In the rows, zero is written as 128.
A single turn carries every row of the set below to another of its rows. Some are shown first; where does it send the rows asked next?
K202: [153 125 104 132  98 136 103 114 144 113 119 116  78 174 139 150 144 133
 126]
K257: [131 102 126 150  91 177 107  82 126  83 129 107 104 141 134  96  99 144
 121]
K19: [163 136 102 140  94 132 116 123 138 121 121 129  83 169 149 144 132 142
 126]
K927: [165 121  97 141 110 119 113 116 143 101 117 124  91 169 153 142 124 121
 123]
K685: [143 139 121 156  79 143 131 102 135  89 135 131 117 140 152 119 134 146
 102]
K842: [138 145 112 135 120 154 103 100 129 119 116  83 101 156 135 101  95 115
 148]
K791: [124 139 123 137  74 153 125  92 140  95 142 125 112 148 130 134 133 152
 104]
K481: [135 135 113 137  88 123 113 119 147 100 115  85 104 146 145 145  86 147
 139]
K255: [155 118 112 133 116 171  95 100 139 112 117 148  87 142 150 104 129 123
 140]
K340: [130 146 132 145  73 143 121  90 151  90 133 140 107 161 138 125 126 155
 110]
K433: [143 137 112 136 118 153 110  95 134 115 115  92  95 164 135  90  86 116
 146]
K455: [122 142 127 142  91 126 100 107 128  83 107  92 101 128 143 137  95 125
 143]
K421: [123 134 127 154  80 148 137  94 121  92 132 134 112 147 135 123 128 128
 102]
K985: [132 138 111 144  93 113 101 108 130  78 121  98 102 131 142 129  88 149
 136]
K815: [127  95 123 152  94 177 114  84 130  99 133 109 107 143 131 100  96 139
 119]
K334: [129 127 122 129  79 130 104 109 152  84 113  98 112 133 138 143  87 143
 141]
K933: [154 134 109 127 111 178  95 106 128 107 109 148  86 143 145 114 128 123
 131]
K592: [133 148 112 137  70 144 122  98 128 108 133 142 115 146 130 124 130 145
 105]
K724: [137  99 132 152  89 177 110  79 130  84 127 113 108 149 129 110  93 142
 120]
K575: [129 140 111 136 114 150 107 100 123 113 118  85 101 170 149 102  94 115
 151]
K955: [137 101 127 149  94 178 102  91 135  95 131 114 101 141 131  92  88 138
 117]
K482: [154 134 108 140  96 129  95 122 154 108 104 117  88 177 136 140 134 130
 116]
K378: [159 125 116 130 115 178  99  95 137 112 119 148  81 142 145 114 123 126
 141]
K882: [156 117 119 146 108 132 105 121 131  99 120 129  74 172 145 146 129 115
 131]
K839: [138 141 115 136 123 145 103  93 133 113 116  91 104 156 138  95  95 116
 156]
K72: [139 138 107 131 122 149  97  96 126 108 117  84  97 165 140 100  94 113
 145]
K878: [157 120 109 143  93 128 114 129 139 114 121 111  81 183 145 136 130 135
 137]
K930: [105 131 109 135  81 120 102 109 149  89 107  99  97 147 145 129  96 148
 134]
K341: [159 129 113 125 114 180 103  95 137 103 117 145  87 148 151 108 131 120
 132]
K618: [116 136 113 127  89 128 107 106 146  88 114  84  97 141 134 143 101 148
 144]
K710: [133 100 127 156  99 172 109  88 132  93 132 112 113 142 123  92 100 139
 116]
K108: [157 128 112 131 106 176  98  93 139 118 114 143  84 141 154  98 120 120
 136]
K796: [133 134 116 143  68 145 125  97 136 101 135 133 117 137 137 137 111 157
 101]

K108 moves to K433
K842 moves to K815
K481 moves to K796
Where do these go?
K710 moves to K255
K421 moves to K882
K340 moves to K482
K791 moves to K202
K341 moves to K72
K927 moves to K985
K878 moves to K334
K575 moves to K724

